A single turn carries every row of the set below to another of its rows. Some are shown first; where does it send the rows asked next?
Dise: [+1.82,+0.23,-0.28,+1.46,-1.12,-0.15,-0.64,+1.75,+0.73,+0.43,-1.20,+0.10,-1.90,+0.01,-1.12,+1.42,-1.14,+0.15,-0.14,+1.62,+1.89,-0.73,-0.45,+0.39,-0.30,+1.49,+0.73,+1.00]
Sefo: [+1.23,-0.36,-1.33,+2.79,+0.35,-0.43,-0.12,+3.02,+1.52,+1.71,+1.04,+0.96,-0.16,-0.39,-0.32,-0.28,-1.08,-1.09,-0.01,+2.03,+1.46,-1.92,+1.14,-0.66,+1.27,-0.14,+0.37,+1.07]
Batel: [+0.54,+0.19,+0.25,+1.99,-0.97,+0.44,+0.26,+1.15,+0.04,+1.16,-0.84,+1.23,-0.79,-0.74,+0.35,-1.43,+0.37,-0.21,-0.60,+0.63,+2.02,-0.79,-0.79,-2.58,+0.78,+1.40,+0.23,+2.96]
nusab: [+0.91,+0.00,-0.98,+3.05,+1.52,+0.27,-0.49,+1.82,+1.57,+1.51,+0.56,+0.99,+0.49,-0.78,-0.75,-0.56,-1.48,-0.42,-0.01,+1.91,+2.52,-1.77,+0.68,-1.54,+1.39,+0.69,+0.24,+1.87]
Gel: [+2.33,-0.72,-0.50,-1.52,+0.64,+1.51,-0.41,+2.28,-0.51,+0.50,-1.34,+0.11,+0.67,-0.10,+0.97,-0.50,+1.00,+1.25,-2.26,-0.64,+2.09,-1.28,-1.62,-1.03,-0.24,-1.14,+0.26,+1.22]
Luvut: [+1.74,-0.40,-0.49,-0.25,+0.71,+0.64,+0.32,+3.14,+0.16,+2.12,+0.91,+2.59,+2.15,+0.05,+0.11,-0.66,+0.07,+1.83,-1.70,+0.58,+2.32,-1.16,-0.18,-0.49,+1.57,-2.26,+1.48,+1.48]
Balog: [+2.18,-0.88,+0.60,-0.75,+0.85,+1.53,-0.94,+2.00,-1.42,+0.62,-0.27,-0.31,+0.36,-1.63,+0.98,+0.60,+0.58,+0.75,-2.42,+1.68,+1.83,-1.02,-1.95,-0.07,-0.57,-0.40,-0.21,+0.10]
Zimun: [+0.30,-0.61,-0.32,+1.16,-1.35,-0.62,+1.08,+1.47,-0.12,+0.63,-0.77,+0.09,-0.51,+0.18,+0.31,-1.33,+0.66,-1.07,-0.51,+0.94,+1.74,-0.61,-0.52,-1.99,+1.19,+0.85,-0.01,+2.28]
per: [+2.58,+0.25,-0.51,+0.44,+1.53,+0.75,+0.61,+2.53,+1.22,-0.13,-0.56,+0.89,+0.70,-0.85,+0.53,+0.73,-0.36,+3.37,-0.83,+0.77,+2.37,-1.52,-0.81,+1.66,-0.47,-1.33,+1.11,+0.87]
dak: [+1.48,+0.47,-0.35,+0.99,-0.19,+0.05,+0.27,+1.35,+0.55,+1.27,-0.63,+0.42,-1.70,+0.13,+0.21,+1.10,-1.43,-0.62,-1.10,-0.63,+2.34,-1.02,-0.95,+0.57,-1.81,+1.04,+0.04,+0.85]
buk: [+2.12,-0.61,+0.74,-0.97,-0.16,+1.67,-0.80,+2.27,+0.25,-0.35,-1.27,+0.25,+1.01,-0.94,+0.81,-0.65,+0.83,+1.22,-3.33,+0.51,+2.06,-0.80,-1.87,+0.11,+0.05,+0.19,+0.38,+1.56]
tasuv: [+3.24,+0.20,-0.21,+0.73,+0.68,+1.96,+0.90,+2.32,+0.26,+0.83,+0.17,+0.96,+0.66,-1.40,+0.14,+1.29,-0.40,+2.43,-1.16,+1.71,+2.48,-2.89,+0.01,+1.77,-0.11,-1.14,+0.81,+1.42]
levop: [+1.49,-1.76,-0.25,+0.29,-0.30,-0.03,+0.34,+1.84,-1.50,+1.53,+0.78,+3.08,+1.63,-1.41,+0.34,-0.49,-0.03,+1.21,-2.99,+0.70,+2.10,-1.03,-1.16,-0.48,+1.73,-0.77,+1.16,+0.80]
Fudon: [-0.65,+0.43,-0.82,+0.58,-1.04,-0.78,+0.72,+2.63,+0.04,+1.93,-0.53,+0.81,+0.76,+0.45,+0.18,-0.43,-0.24,-0.26,-1.45,+0.64,+2.47,+0.27,-0.58,-1.93,+0.76,+0.29,-1.50,+1.89]
vone: [+0.63,+0.30,-0.94,+2.34,+1.28,-1.46,+0.89,+1.97,+1.54,+2.47,+0.15,+0.95,-0.20,-0.42,+0.42,+0.45,-2.02,+0.33,-0.80,+2.19,+0.58,-1.42,+0.42,-0.33,+0.21,-1.18,+0.39,+1.24]
zodaz: [+1.58,+0.60,+0.45,+1.92,-0.15,+0.13,-1.74,+0.78,+0.32,+0.91,-1.45,+0.72,-1.51,-0.08,-0.45,+1.25,-1.14,+0.60,+0.20,+1.83,+2.31,-1.97,-0.39,-0.40,-0.13,+1.34,+0.24,+1.70]
fenud: [+2.04,-0.72,-0.55,+1.60,+1.47,+0.62,+1.42,+2.04,-0.01,+0.38,+0.16,+1.18,+0.94,-2.30,+0.29,+0.59,+0.29,+2.34,-1.79,+2.01,+3.68,-1.30,+0.67,+1.38,-0.10,-1.02,+0.30,+0.18]
nepo: [+2.02,-1.10,-0.13,+0.73,+1.28,+0.03,+0.71,+2.35,-0.16,+1.20,+0.63,+1.69,+1.76,-0.26,-0.08,-0.12,+0.60,+1.44,-2.86,+0.58,+2.52,-1.90,-0.51,-1.34,+3.03,-1.87,+0.96,+1.28]

buk -> tasuv
Fudon -> dak
And these:
Sefo -> Zimun
Batel -> zodaz
Luvut -> Gel
fenud -> levop

